Each scene shows the same named points in several views, each turned, perhaps mirrored, and shifted as a whole.
A view may leave some points out, and in a few views one point is out of place. Which views, in the order they come, and which point in each? Write - if none.

Scene 1 (7 views)
view 1:
  k503 [  4.8 -23.0   5.9  28.9   1.4]
  k203 [-12.6 -17.0  17.2  -5.8  13.4]
  k443 [ 10.2 -31.2  -3.2  12.1  16.4]
  k540 [ 19.9 -37.5  -9.0  24.7  11.3]
  k149 [  0.8 -14.5  -2.9  26.2  18.5]
  k831 [  4.1 -14.2 -13.3  28.6  28.5]
  k883 [  1.7 -23.9   2.8   9.0  17.0]
  k146 [  3.1 -21.1  -8.3  10.2  29.3]
  k927 [ -5.6 -12.8   6.3  17.7  14.1]
  k454 [  9.9 -24.6  -3.6  28.0  10.7]
view 2:
  k203 [ -4.6  -2.4 -13.8 -34.3   9.9]
  k883 [ -3.0  -7.4  -5.5 -11.9   0.1]
  k927 [  7.2   2.7  -7.0 -10.9   9.1]
  k831 [ 6.2  9.0 -3.5 10.7 -6.3]
  k149 [ 9.7  2.1 -2.9  2.6  3.1]
  k146 [ -5.7   3.2  -6.8  -3.7 -10.4]
  k454 [  8.7 -11.4   1.8   5.0   4.7]
  k443 [ -4.2 -14.9  -1.1  -3.9  -4.8]
view 3:
  k146 [-63.6  30.5  -8.9  -1.2   2.1]
  k149 [-52.2  13.0 -12.0   5.4   6.7]
  k540 [-64.9  33.4 -11.3  26.0   3.8]
  k443 [-61.0  32.7 -18.1  14.8  10.0]
  k203 [-53.7  34.8 -32.8 -17.8  23.3]
  k503 [-46.9  13.9 -24.9  16.0  18.2]
  k927 [-50.4  17.3 -20.2  -4.3  13.4]
  k831 [-57.0  14.6  -1.5   6.4  -2.6]
  k883 [-58.6  31.0 -20.6   2.1  12.1]
  k454 [-53.5  17.6 -15.4  18.3  10.2]
view 4:
  k503 [-11.2 -19.7  -4.0  13.6  -2.9]
  k831 [ 12.2 -17.2  -6.0  -5.8  -5.1]
  k883 [-16.8 -23.8  -2.9 -10.0  -4.7]
  k203 [-29.8 -45.7  -6.1  -5.8  -2.5]
  k540 [-11.5   5.4   0.5  -9.2  -8.3]
  k454 [-7.2 -8.0 -2.2  1.5 -5.4]
  k443 [-15.8 -12.4  -1.2 -13.2  -6.8]
  k927 [-10.0 -31.6  -6.2   3.9  -2.8]
  k149 [  0.2 -19.5  -5.6   1.8  -4.3]
view 5:
  k927 [-43.7   4.6  43.6  49.3 -37.0]
  k540 [-29.6   2.6  14.6  27.9 -31.8]
  k149 [-42.4  11.4  30.0  46.9 -39.9]
  k203 [-34.4  -6.7  65.3  44.6 -36.3]
  k831 [-36.0  21.3  24.8  48.8 -46.4]
  k443 [-27.0   1.5  32.6  32.7 -35.8]
  k503 [-48.2  -1.1  27.7  40.3 -26.9]
  k883 [-30.1   1.6  41.8  39.3 -36.6]
  k146 [-24.2  13.2  37.7  42.0 -46.2]
view 6:
  k146 [ -3.9  13.7   3.4  39.8 -13.0]
  k883 [ -7.4  18.0   5.0  25.0 -19.6]
  k149 [-10.7  22.7  20.8  37.9 -18.3]
  k203 [-11.5   2.5   7.6   5.0 -15.8]
  k443 [ -5.0  26.1  -0.3  32.0 -24.1]
  k540 [ -4.0  41.4   0.7  39.7 -31.0]
  k927 [-12.8  15.2  20.4  25.1 -17.1]
  k831 [ -8.0  20.7  18.8  50.6 -13.9]
  k503 [-14.7  34.2  20.1  25.2 -28.1]
view 7:
  k503 [ -6.7  10.9  -8.6 -15.4 -12.1]
  k443 [-19.1  32.6 -10.2 -12.2 -18.4]
  k883 [-12.8  31.1  -0.7  -7.9 -21.7]
  k454 [-14.1  18.3 -13.0  -9.1  -9.7]
  k927 [ -3.1  19.4   5.5  -2.0 -17.9]
  k146 [-18.6  37.2  -2.4   5.6 -18.0]
  k540 [-24.5  25.0 -23.2 -15.6 -10.1]
Moved in: view 3, view 4
  out of place in view 3: k540
  out of place in view 4: k503

Scene 2 (5 views)
view 1:
  k463 [ 19.2   6.4  -7.2  -8.8 -13.7  -4.3 -10.0   0.2   4.7   3.0   6.1  -6.8]
  k70 [ 16.5   8.8   0.4 -11.2 -18.7  -1.6 -10.3   8.8  14.1   0.7   1.9   3.2]
  k562 [ 18.3   8.4 -20.0 -17.8   6.7  -1.7 -27.5  -3.2  -6.9   8.9  -0.2 -11.7]
  k536 [ 17.0   8.9  -8.1 -12.5  -9.9  -1.8 -16.3   4.2   7.2   3.9   0.8  -1.3]
  k380 [ 19.7   4.2   3.9 -21.5   2.3  -8.4 -12.6   3.9 -12.9   5.3   5.7 -18.0]
  k961 [ 16.9   6.2   6.9 -21.2  -3.7  -5.8 -12.0  10.0  -4.7   3.1   1.6  -9.5]
  k549 [ 19.0   4.1  12.2 -18.0  -7.1  -9.7  -4.9   7.9  -5.9   2.4   6.8 -13.5]
  k837 [ 19.1   5.9  -5.0 -26.0  13.9  -6.0 -22.9   1.6 -20.4   9.1   2.1 -21.2]
  k576 [ 17.4   7.5  -1.0 -15.5  -8.9  -4.1 -12.9   6.3   3.4   2.9   3.4  -5.5]
view 2:
  k380 [-20.9   5.8  35.4 -31.0   8.2  -3.5   0.3 -23.2  -3.3 -22.9 -24.9   0.0]
  k536 [ -9.5  13.1  33.5 -22.8  18.0  -4.9  -3.9   0.8  -5.6 -17.0 -25.7  13.1]
  k70 [ -1.1  10.8  34.9 -27.1  24.1 -14.0  -3.4   3.9   0.6 -20.1 -30.9  13.6]
  k694 [  2.8  12.6  38.8 -28.9  27.1  -6.0  -0.4   7.2  -1.4 -25.4 -34.8  17.2]
  k576 [-10.1   9.5  34.4 -26.7  17.8  -7.6  -1.6  -5.8  -2.4 -20.0 -26.7   8.7]
  k562 [-28.0  11.3  30.0 -19.5   0.6   6.5  -3.9 -17.8 -11.7 -12.9 -15.4   4.4]
view 3:
  k837 [ 31.9  -8.9 -29.9 -55.7  -1.9  13.1   9.8  11.3 -14.0  32.5  25.4  17.8]
  k562 [ 26.6 -12.5 -29.8 -53.5  10.1   6.3   9.2  13.0 -13.5  30.1  20.3  17.6]
  k961 [ 24.2   3.2 -23.0 -35.5  -1.6  11.1  16.6   7.7  -0.8  22.6  30.0  19.9]
  k380 [ 28.7  -1.6 -26.1 -43.4  -4.2  11.5  12.1   6.1 -10.5  24.0  31.2  23.4]
  k576 [ 18.1   1.3 -22.0 -31.3   8.4   4.1  15.7   7.5  -1.1  18.7  27.7  21.7]
  k549 [ 25.8   5.9 -22.1 -32.7  -6.5  11.3  14.8   2.5  -4.5  17.9  35.7  26.4]
  k70 [ 11.1   5.1 -19.0 -20.0  13.3  -0.1  18.4   6.0   6.0  13.3  28.0  22.2]
  k463 [ 16.1  -2.1 -22.7 -29.7  13.4  -1.3  13.3   3.5  -7.1  13.4  27.6  26.4]
  k694 [ 10.3   4.4 -19.3 -16.5  14.8  -4.9  16.2   1.5   0.9   6.4  30.0  27.6]
view 4:
  k837 [-13.8   1.0 -11.2   5.9  36.0  14.7   7.1  19.1  11.5   3.0 -21.7  11.7]
  k576 [-11.9   2.7 -13.3  -9.4  45.4  -7.4  -5.3  26.8  16.8  -1.8   0.9  15.1]
  k562 [ -9.9   2.4  -4.8   7.3  40.4   5.1   4.7  19.8  17.6  -4.3 -22.5  12.1]
  k70 [ -9.4   4.2 -13.7 -16.5  49.4 -16.2 -10.7  30.2  19.1  -6.8  12.0  16.6]
  k380 [-15.8  -1.1 -16.7  -1.2  40.1   6.4   2.1  22.2  11.3   8.8  -9.4  14.1]
  k463 [-12.0   0.5 -10.6  -7.1  50.0 -17.2  -6.2  26.4  21.5   1.5  -0.7  17.2]
  k961 [-14.8   2.1 -18.5  -8.1  40.8   3.4  -2.9  25.1  11.4   2.6  -0.4  14.3]
  k694 [-11.8   1.3 -12.5 -14.9  53.5 -25.8 -11.1  29.9  22.7  -0.5  11.4  18.6]
  k549 [-18.7  -0.6 -22.9  -9.8  42.3   0.7  -3.0  24.8  10.0  11.9   2.9  16.9]
  k536 [ -7.6   3.4  -8.2  -7.7  48.3 -12.4  -5.8  26.9  20.3  -7.7  -0.3  14.4]
view 5:
  k961 [ -6.1  -6.8  -8.1  -2.6  33.5 -32.2   4.2   1.7 -18.3 -20.6   0.0   5.0]
  k536 [ -5.9 -18.1  -6.2  10.8  18.5 -30.6   3.3  -1.3 -17.2 -16.4  -9.3   3.2]
  k463 [ -2.4 -14.9  -3.9  14.1  22.4 -26.3   4.9  -4.8 -22.9 -17.4  -6.4   6.1]
  k70 [ -1.2 -15.7   0.0   6.7  17.6 -28.4  -0.4   4.9 -21.4 -17.9 -16.0  12.7]
  k576 [ -4.6 -12.3  -6.2   5.4  25.0 -30.1   2.9   0.6 -19.3 -18.6  -6.4   6.3]
  k694 [  3.2 -16.0   3.8  14.4  16.0 -22.3   1.2   1.5 -26.6 -18.2 -16.5  15.2]
  k380 [ -6.6  -4.8 -11.7   1.5  40.0 -31.2   8.5  -4.6 -19.8 -20.5   9.3   0.8]
  k562 [-14.8 -14.6 -20.2  10.5  31.7 -36.9  10.6 -10.9 -11.5 -16.8  10.9 -12.8]
Moved in: view 1
  out of place in view 1: k562
